(in the rows, 128 means zero)
One turn moves each row of this set onto another row. After a few examples, where does it send each row asked below?
Sen: [137 118 129 121 135 131 130 120 103 149 140 132 124  97  82 115]
gan: [136 114 129 130 117 131 113  99  96 138  98 116 111 130 106  96]
Tef: [125 125 156 143  90 131 117 127  90 143 110 117 125 101 112 110]
Lidu: [136 117 150 119  99 138 109 111  93 127 130 135 133 122 110 100]
Mis: [139 118 126 124 138 131 130 118 102 151 134 128 123  97  81 114]
Sotuz: [145 118 152 150 118 134 134 139  82 149 123 108 122 122  80 130]
Fipu: [103 122 148 132  92 116 127 128  98 138 116 120 102 111 114 108]
sodad: [135 133 133 130 103 130 121 108  93 173 135 123 118 141  72 133]
riza: [118 112 130 117 113 121 120 104 102 131 114 124  99 135 109  96]
Pimeg: [122 114 142 140 121 118 145 140  91 145 128 109  97 133  81 129]
nuse: [134 134 135 127 100 129 121 109  93 171 139 126 119 140  73 133]
fono: [131 117 123 120 138 126 133 119 105 149 137 130 115 101  82 114]
Tusez: [126 122 149 115 109 136 114 118 107 147 102 124 142 140 112 136]
fodo: [132 133 130 129 104 127 123 107  94 173 134 123 113 143  72 132]
rotad: [129 133 134 125 100 127 123 110  95 170 141 127 115 142  73 133]
vuge: [124 124 146 147  99 127 119 121  91 148  96 109 114 105 111 108]
zimu: [128 132 131 126 103 125 124 108  95 172 138 125 112 143  73 132]
mapoz: [112 120 145 107 109 127 121 119 112 144 108 127 128 146 114 135]
rir: [122 116 152 135 112 122 143 146  90 140 144 118 107 129  84 131]
pevo: [124 121 142 116 114 133 116 115 108 150  93 119 134 143 111 135]
sebos: [136 118 159 141 110 132 136 146  84 142 140 117 123 122  82 132]
vofo: [136 117 123 123 140 128 132 117 104 151 132 127 117 100  81 114]
Ludup: [146 117 141 131 109 141 107 103  91 135 108 123 131 121 106  99]
puv: [132 117 127 118 135 128 132 120 105 147 142 132 119  99  82 114]
Vod: [118 121 150 109 106 133 117 120 109 143 111 129 138 141 113 136]
Gefol: [118 114 142 111 102 126 118 112 100 123 134 136 112 131 111  98]
Vofa: [136 116 142 149 125 125 139 136  86 151 115 102 106 129  79 128]
Gige: [112 124 157 133  86 125 122 130  94 137 122 124 117 105 115 110]
Gudo: [111 121 141 141 100 118 125 122  96 145 100 110 100 112 112 107]
zoz: [115 119 139 112 115 127 120 115 111 148  97 121 125 147 112 134]

Tusez goes to Vod
Vofa goes to Sotuz
Mis goes to Sen
And these:
Gige goes to Fipu
Gefol goes to riza
fodo goes to sodad

One turn moves each row of this set onto another row. After a few examples, where does it send each row asked below?
Pade: [147  99 125 119 119 153 123 143 149 153 136 128 126 133 118 130 135]
gigor: [132 107  91 130 111 160 136 159 150 149 146 147 140 142 120 134 147]
Detaf: [142 103 113 143 120 176 134 121 147 161 128 119 131 155 150 126 116]
dudel: [151 128 123 135 122 172 116 130 155 180 127 132 138 145 126 118 115]
pupun: [127 107  82 137 108 171 145 150 146 152 146 147 144 155 133 130 142]
Tise: [149 125  92 115 113 177 148 142 154 154 129 141 153 120 118 126 149]
degaf: [135 152 111 115 109 172 128 135 129 163 116 141 106 149 128 129 157]
Mok: [109 148  97 110 118 152 144 117 128 162 126 152 142 144 125 125 129]
Bikuf: [136  98 102 138 113 180 145 119 139 159 137 130 137 163 148 120 121]
duvim: [129 109  83 145 112 182 150 139 148 150 136 134 142 154 146 133 135]
vivep: [109 146 107 110 120 160 149 108 124 157 123 143 136 142 131 123 127]
tomol: [138 130 123 149 122 188 124 130 149 172 130 128 133 152 135 117 115]
solez: [145 144 102 107 107 175 138 115 127 170 110 141 114 154 138 123 151]
Lem: [159 125 115 119 119 162 119 133 159 178 126 138 146 134 116 120 124]
kir: [149 106 105 122 118 150 126 151 159 153 131 132 136 130 120 139 139]
pib: [149  95 129 123 120 162 127 126 144 157 132 122 125 142 130 124 124]
bidu: [139 151  93 115 105 171 131 126 131 175 115 151 118 162 135 125 151]
zusi: [159 124 102 111 117 164 133 138 158 167 126 142 152 123 113 124 139]
loni: [150 101 123 133 122 164 124 127 152 163 125 118 127 145 139 128 118]
namos: [133 154 105 117 107 171 126 139 131 168 118 146 109 155 129 129 156]
Reb: [140 109  90 126 114 158 137 156 158 148 135 140 142 133 123 140 147]
gebe: [127 132 114 153 119 200 140 134 144 159 133 128 134 149 141 119 126]
fud: [132 110  80 137 111 171 147 151 153 146 137 139 145 143 134 138 145]
Soguv: [139 105 109 122 116 153 127 157 151 149 141 139 133 133 114 134 145]
Mugup: [136 153  96 119 106 170 127 134 132 173 118 151 114 160 132 128 154]
solav: [108 151 110 113 122 148 134 124 130 163 126 148 134 141 120 127 128]
nas: [133 105  97 148 115 183 145 127 146 156 131 125 136 160 153 128 123]
Fon: [154 103 120 123 121 152 121 139 157 159 126 124 130 134 127 134 127]
Div: [108 146 115 112 122 159 145 110 124 156 123 138 131 140 130 124 126]
nus: [129 103  86 140 109 180 147 132 141 156 142 141 144 163 144 124 131]
lile: [139 148 113 109 109 174 132 127 127 162 112 137 106 147 132 127 156]
damop: [108 150 102 111 120 148 138 122 131 163 127 152 140 143 121 127 129]
gizaz: [143 145 109 106 108 175 136 119 126 165 110 137 109 149 135 125 154]
guv: [135 127  92 129 113 192 157 142 147 146 132 137 149 126 127 126 150]
lezu: [108 147  99 110 118 157 149 111 126 160 124 147 140 144 130 124 128]
kamab: [108 148 119 113 124 155 139 115 125 157 123 139 129 139 126 125 126]
gudul: [126 131 100 144 115 203 154 139 143 148 134 131 141 138 137 123 140]
Digo: [143 147  95 110 105 173 136 118 129 174 113 147 119 160 138 123 150]
Vuni: [145  95 120 130 117 173 136 117 141 160 132 122 129 154 142 120 118]
ravo: [107 150 117 113 124 150 135 121 128 160 125 143 131 139 121 127 127]

Lem goes to zusi
Pade goes to Soguv
And these:
lile goes to degaf
Fon goes to kir
ravo goes to solav

One turn moves each row of this set onto another row. After a few examples, where does it send each row asked below?
vakam: [133 110 120 118 118 118 150  99 144 143 145 128 130 133 129 146 112 125
 134 115 134 143 151 131 114 108 138 142]
bef: [114 125 112 118 102 170 136 126 138 111 134 143 121 143 143 129 130 131
 127 119 141 146 164 101 121 127 132 140]
pip: [104 152 116 112 141 128 131 138 144 105 117 138 111 140 105 128 135 139
 128 138 152 135 177 132 150 120 135 138]
fega: [102 120 119 110 122 142 136 136 117  97 127 147 101 135 131 122 134 128
 128 113 158 131 174 123 142 132 131 149]
nelut: [121 145 116 138 121 124 122 151 108 145 126 136 108 121 109 124 142 119
 157 127 134 127 151 140 133 121 120 113]
Zunag: [104 123 137 113 103 123 130 132 131 126 140 138 139 138 130 143 108 110
 162 129 132 125 152 145 128 118 114 122]
vos: [122 155 116 120 129 154 132 133 159 124 120 133 127 148 121 132 134 140
 126 143 138 153 171 104 123 118 135 131]
Faf: [106 112 136 114 111 125 132 129 125 129 144 141 136 135 130 141 109 112
 160 128 129 122 150 148 126 119 114 124]
gamez: [143 137 106 144 123 120 145 123 129 157 133 121 104 116 108 133 142 131
 137 110 141 143 152 122 126 116 147 132]
laref: [111 148 113 109 143 120 131 140 142 107 113 137 111 145 115 126 134 140
 124 136 152 136 181 133 143 118 134 143]
Piros: [118 139 120 137 120 121 122 152 110 143 128 137 109 121 113 122 141 117
 161 130 137 121 155 140 130 123 121 111]
tizud: [112 122 114 126 102 167 133 124 133 109 135 147 124 139 144 135 135 127
 132 124 144 150 159  98 116 128 136 136]
Furu: [124 157 116 123 129 151 128 132 161 125 121 138 135 147 127 137 141 138
 131 145 138 150 168 109 123 111 138 134]
sar: [124 152 117 121 131 147 129 133 158 118 123 133 131 150 130 134 135 144
 122 148 137 150 167 108 121 113 128 133]
monif: [114 124 122 123 110 168 134 128 133 108 137 143 120 140 147 129 135 132
 127 125 143 145 160  98 120 127 124 139]
rade: [145 136 104 141 128 114 141 123 129 158 129 124 102 119 112 128 143 130
 135 117 141 142 155 124 118 113 145 129]
kekud: [105 119 131 111 106 123 127 134 128 130 139 141 136 137 124 144 105 113
 160 126 128 126 148 150 127 118 114 124]
Repud: [112 155 113 106 140 121 132 136 142 110 116 140 117 137 108 125 135 137
 134 138 152 132 181 133 150 120 135 146]
dated: [119 146 116 137 114 125 123 155 110 137 129 136 111 121 113 123 143 116
 163 126 139 124 152 131 133 119 122 109]
Sus: [129 112 124 120 114 120 150  99 140 141 142 127 131 136 129 150 108 122
 134 112 131 145 149 137 118 112 136 143]
tuf: [131 112 123 117 115 119 148 103 145 143 144 129 127 132 122 153 107 122
 136 108 132 145 154 134 119 110 142 144]
zede: [117 144 114 138 113 125 124 154 113 144 128 133 113 120 110 124 140 122
 162 128 137 125 146 137 134 123 120 112]
ronul: [127 112 122 114 113 116 152 101 147 143 141 127 129 132 125 153 111 125
 136 116 138 147 157 131 119 108 138 148]
kifor: [101 120 112 109 113 137 137 128 115  93 130 149 106 129 124 123 129 126
 135 117 157 132 172 123 144 137 133 148]
Bom: [ 96 121 111 110 113 144 136 132 124  92 131 148 106 135 128 124 132 130
 129 114 155 128 170 128 148 129 131 148]
Zona: [107 120 135 117 109 124 129 132 121 126 141 140 134 136 127 141 108 110
 159 125 127 124 149 152 131 121 112 122]
Ralu: [142 136 101 138 124 118 144 124 126 155 131 125 102 115 108 133 145 130
 137 113 144 146 157 118 125 109 146 135]
tufim: [143 137 104 141 126 119 144 119 127 161 128 123 105 120 111 133 141 131
 133 114 139 148 151 125 121 112 144 134]

zede goes to kekud
tizud goes to Furu
Faf goes to vakam
And these:
sar goes to laref
tufim goes to nelut
Zunag goes to ronul
bef goes to vos

One turn moves each row of this set onto another row. After a few examples, where does it send each row asked below?
nufis: [107 152 134 126 122 143 140 147 127 136 132 123 143 128]
Maz: [131 150 138 130 143 145 145 140 122 125 106 122 124 122]
mul: [131 129 136 143 132 116 145 140 124 109  95 125 123 137]
zep: [111 124 122 112 131 135 138 154 139 126 127 139 146 154]
begi: [119 154 137 132 155 138 131 135 138 118 110 112 130 114]
pase: [127 149 103 144 102 125 128 136 158 120 113 112 126 149]
reve: [134 143 110 142  96 127 123 141 160 121 117 116 131 148]
vonef: [128 147 121 142 118 118 117 113 158 120 134 131 127 125]
pipu: [126 147 125 136 111 142 114 136 176 116 112 123 147 131]
lari: [126 114 128 127 142 120 134 147 144 110  97 140 143 152]
Nese: [125 109 125 136 137 109 136 132 150 125  95 130 145 147]
riz: [135 142 124 138 111 120 116 120 160 115 126 128 123 117]
Mot: [126 151 145 137 143 137 136 132 128 119 103 120 132 111]
doz: [152 140 109 131 125 135 115 128 165 122 112 120 123 135]
Romu: [101 151 135 126 127 132 129 139 131 137 132 124 151 137]
tidi: [122 109 121 131 130 106 131 145 144 116 105 136 144 150]
lakip: [117 126 118 112 137 142 130 153 150 136 122 133 154 151]
Zugu: [127 125 122 138 137 121 149 132 131 108 105 105 112 136]
Virim: [103 152 137 134 130 132 133 148 135 134 141 121 145 136]
Mebo: [118 154 136 125 148 141 131 126 130 124 105 111 133 117]
Leto: [129 142 122 130 109 153 125 123 160 106 132 117 127 133]
bani: [110 148 135 119 133 136 138 150 134 139 126 137 145 122]
Lelu: [123 110 123 141 138 105 137 143 157 122 102 129 141 142]
bebu: [120 121 121 124 142 143 136 149 155 133 128 126 150 161]
Zek: [119 146 121 143 116 138 123 130 181 115 105 125 147 134]
Mifab: [145 151 104 133 135 133 114 123 164 125 112 120 122 138]
fero: [117 119 122 120 136 140 132 140 146 136 122 127 154 165]
nul: [124 139 118 134 116 154 130 114 163 109 132 120 130 142]
guge: [137 121 127 136 138 125 141 130 125 103  98 117 119 142]
Nonu: [125 126 125 136 131 120 147 123 124 114  97 108 118 134]

bani goes to lari
Nese goes to Mebo
bebu goes to Zugu
And these:
pipu goes to doz
nufis goes to tidi
nul goes to pase

One turn moves each row of this set onto another row. After a few examples, where does it send each row asked below?
kep: [133 116 145 122 125 105 131 124 128 123 139 136 148 148 131 158 102 120
 107 131 121 135 130 134 135]
bimel: [129 102 112 144 139 131 121 139 137 103 128 112 116 119 122 122 133 150
 134  94 121 135 133 124 137]
gamu: [143 121 137 140 116 128 112 135 122  96 128 123 151 112 134 131 112 153
 121 130 142 115 142 133 158]
Tas: [112 121 118 125 124 127 129 155 117 127 132 136 117 118 131 140 119 129
 149 101  92 121 106 118 124]
veg: [114 126 115 114 132 125 117 151 111 123 137 128 116 117 129 139 114 130
 150 104  96 113 103 123 125]
rurer: [140 108 134 142 128 119 125 124 124  93 124 119 145 116 139 128 116 146
 119 123 140 136 153 126 146]
Des: [157 133 141 123 133 107 127 134 136 117 127 139 146 144  99 153 113 117
 122 123 132 115 122 121 145]
Rovuf: [147 122 136 131 123 116 120 117 147 115 127 135 154 140 109 141 119 128
 119 126 150 115 131 129 148]
Tenu: [138 122 149 126 120 107 128 136 122 128 135 138 150 136 132 155  95 118
 107 132 118 140 139 137 132]
kino: [136 105 131 149 115 122 113 119 152 107 125 136 143 119 115 134 120 154
 124 123 146 126 132 127 145]
digap: [121 134 121 118 132 123 119 152 109 121 135 127 123 127 133 152 109 121
 142 102  87 117 105 125 124]
tirat: [121 131 121 119 125 125 117 153 117 128 135 132 123 124 124 152 109 121
 145 103  89 116 102 126 121]
legok: [146 124 139 119 134 105 131 123 137 115 133 137 146 153 108 156 114 119
 117 125 131 118 118 122 144]
sonus: [124 109 119 134 132 137 122 145 115  95 138 102 125 121 145 125 127 152
 126 104 117 123 134 132 151]
gugop: [112 122 115 115 127 128 121 152 115 126 137 130 117 117 128 141 115 129
 150 105  96 115 102 123 124]
tupe: [122 115 123 150 113 141  99 155 137 116 136 125 127 111 124 129 120 164
 129 106 117 117 120 140 146]
kebor: [138 113 134 146 110 126 106 127 145 106 128 136 148 116 116 135 117 157
 125 126 146 115 129 131 152]
Dovef: [121 116 124 143 113 143 104 156 124 108 141 117 131 114 137 130 119 164
 125 110 115 113 122 142 152]
mufim: [138 114 136 132 122 114 126 111 146 116 129 134 154 145 121 143 119 127
 114 126 146 125 134 129 145]
mesu: [112 120 117 120 123 129 126 153 117 127 135 133 117 117 129 140 117 129
 150 103  95 118 103 121 123]
Mipov: [128 104 114 138 140 133 125 140 125  96 132 104 119 121 136 122 131 149
 130  98 120 131 136 125 144]
sobo: [115 129 119 128 134 120 124 154 111 121 130 134 116 119 134 139 119 131
 148  98  91 121 107 116 126]
Figef: [137 118 143 139 119 112 127 121 131 117 127 132 157 136 139 141 110 127
 107 128 137 139 150 136 141]
vaz: [135 113 139 135 121 112 130 112 140 116 129 133 155 142 133 143 115 126
 109 127 141 135 142 132 142]
Biton: [144 128 146 141 120 112 121 132 124 118 124 132 158 127 137 138 105 127
 109 128 136 135 154 137 143]
Bub: [122 114 122 136 122 142 114 152 115 100 141 107 130 118 145 128 121 158
 124 109 115 116 128 138 154]
Remo: [122 128 119 123 128 124 126 151 122 127 131 133 120 126 123 151 114 118
 147  98  89 123 105 120 118]
guri: [143 116 136 140 123 124 120 132 118  92 126 118 149 113 140 129 113 149
 119 128 140 126 151 130 153]
pov: [122 128 119 123 132 122 128 149 119 123 130 132 120 128 126 151 116 117
 146  97  87 124 106 118 119]
fil: [152 136 145 140 120 114 115 138 125 118 121 133 158 123 126 136 105 128
 114 128 140 126 152 136 146]
med: [113 125 119 129 129 123 128 155 114 124 130 136 117 119 134 140 120 130
 148  98  90 123 107 116 125]
nezo: [115 130 117 118 137 121 116 152 108 121 134 129 115 117 131 138 115 131
 148 102  95 114 104 121 126]
Revo: [148 131 150 130 120 108 125 148 121 128 129 140 150 128 123 151  93 118
 112 130 119 137 143 136 133]
Remu: [154 132 138 133 123 117 114 127 141 116 123 135 156 132 107 138 115 128
 121 126 149 112 135 130 151]
vam: [122 133 120 120 135 121 124 151 110 119 133 127 122 128 134 152 113 119
 143 100  86 120 108 121 123]
zire: [120 134 121 117 128 125 117 154 112 125 136 129 123 125 129 153 108 121
 143 103  88 115 103 127 123]
muras: [156 138 142 137 122 116 112 136 131 116 121 134 157 125 114 136 108 129
 119 128 145 117 144 134 150]
Kupi: [128 105 114 151 130 132 111 143 146 111 128 121 116 115 114 124 129 155
 135  95 122 133 128 127 135]
faro: [142 120 136 143 110 129 106 133 133 101 129 130 151 113 123 134 114 157
 123 130 144 110 133 133 157]
gerav: [121 129 119 121 125 126 121 153 121 128 133 133 122 124 122 152 111 119
 147 100  89 119 102 124 118]
tadat: [115 131 118 124 138 118 119 153 108 120 131 131 115 119 133 138 117 132
 148  99  92 118 106 118 126]
mema: [136 117 141 118 130 105 132 118 134 118 138 136 147 154 121 159 110 120
 111 128 127 127 122 128 139]
Fuz: [158 139 149 131 124 109 123 152 124 126 124 141 149 126 109 149  99 116
 118 127 124 127 139 131 137]
bik: [135 100 130 148 122 118 120 115 148 103 123 132 141 120 122 132 121 150
 124 120 144 137 140 124 140]
vub: [136 101 131 146 127 117 125 117 137  98 123 125 142 119 132 129 120 146
 121 120 141 141 149 124 141]
nufa: [125 110 118 153 120 136 102 150 145 117 131 127 121 112 115 127 124 161
 133 100 120 125 122 134 139]
Kiga: [162 139 145 128 129 109 124 147 130 121 123 141 147 133 100 149 106 116
 122 124 129 118 131 124 142]
Nos: [122 130 120 122 135 120 128 149 113 121 131 129 121 129 131 151 115 118
 144  97  86 123 107 119 121]

Bub goes to sonus
mema goes to legok
fil goes to Biton
And these:
bik goes to kino
zire goes to digap
tadat goes to sobo

One turn moves each row of this set onto another row. After a few examples, where does it send each row asked below?
rinet: [ 96 157 138 124 107 128  78 134 136 153 138 159 120 152 113 107 129 124]
Sepe: [ 74 139 121 118 110 121 117 139 137 173 121 162 144 138 104 115 135 125]
nek: [108 134 142 122 102 117 118 133 121 165 131 181 130 132 107 106 114 120]
Gapo: [101 127 171  90 119 131 132 122 127 158 118 135 119 124 118 125 128 128]
molo: [102 127 168  97 118 127 130 114 129 155 113 131 120 118 117 121 134 130]
Fakot: [ 78 121 133 126 116 149 103 120 148 125 133 138 124 138 112 114 105 123]
dimif: [100 133 147 113 100 125  79 144 127 185 123 148 125 137 117 126 130 133]
Gok: [ 70 144 128 117 115 123 116 141 136 168 116 161 146 132 101 110 128 122]
vazo: [112 132 164  93 118 128 135 123 131 154 117 135 112 128 115 120 139 125]
Nata: [105 127 145 115 102 124  85 145 123 181 120 154 125 140 114 125 137 135]
Zuzo: [ 80 118 130 121 109 149 108 126 153 127 136 140 130 125 100 125 112 130]
pokom: [ 94 134 168 122  99 133 121 120 129 136 137 151 113 134 134 133 105 123]
Rebe: [ 93 137 121 114 127 145 118 124 144 166 121 114 130 139 117 131 123 113]
rin: [ 99 138 169 114 102 139 110 116 134 130 146 151 116 130 126 137 109 128]
tuko: [ 98 131 148 115 101 123  87 144 125 184 119 146 128 141 119 132 134 137]
Fuv: [ 69 144 125 119 115 122 121 139 138 167 117 155 143 140 102 108 134 125]
kez: [108 130 122 104 120 146 114 125 149 168 130 114 124 131 107 132 127 119]
puti: [ 96 141 132 101 126 150 113 126 145 168 129 110 126 134 111 133 128 120]
medet: [106 132 146 117 108 113 114 127 125 166 125 178 136 127 107 103 109 119]
pupul: [ 81 128 132 117 122 153 110 120 149 125 137 138 132 128 101 117 107 124]
Rosot: [ 96 142 131 109 119 146 113 119 147 169 132 107 123 128 114 131 129 122]
Kuv: [109 126 149 123 105 116 115 129 121 163 125 176 134 127 108 107 106 123]
Mag: [100 154 134 129 106 130  84 133 135 151 143 156 118 154 112 102 124 123]
lipa: [103 125 166 100 121 133 126 129 123 160 106 128 114 132 125 123 132 125]
kito: [ 93 148 134 124 103 129  84 138 136 153 140 161 117 154 110 101 131 127]
lon: [100 144 166 123 100 138 109 113 133 132 143 144 116 124 126 139 116 129]
rap: [ 93 141 166 115  95 135 118 123 137 127 142 153 113 131 125 139 122 131]
Pepa: [ 81 127 135 123 117 151 111 120 147 126 134 134 129 119 100 112 111 127]

kez goes to Zuzo
medet goes to dimif
And these:
Fakot goes to pokom
Nata goes to Sepe
Mag goes to Kuv
puti goes to pupul
Rosot goes to Pepa

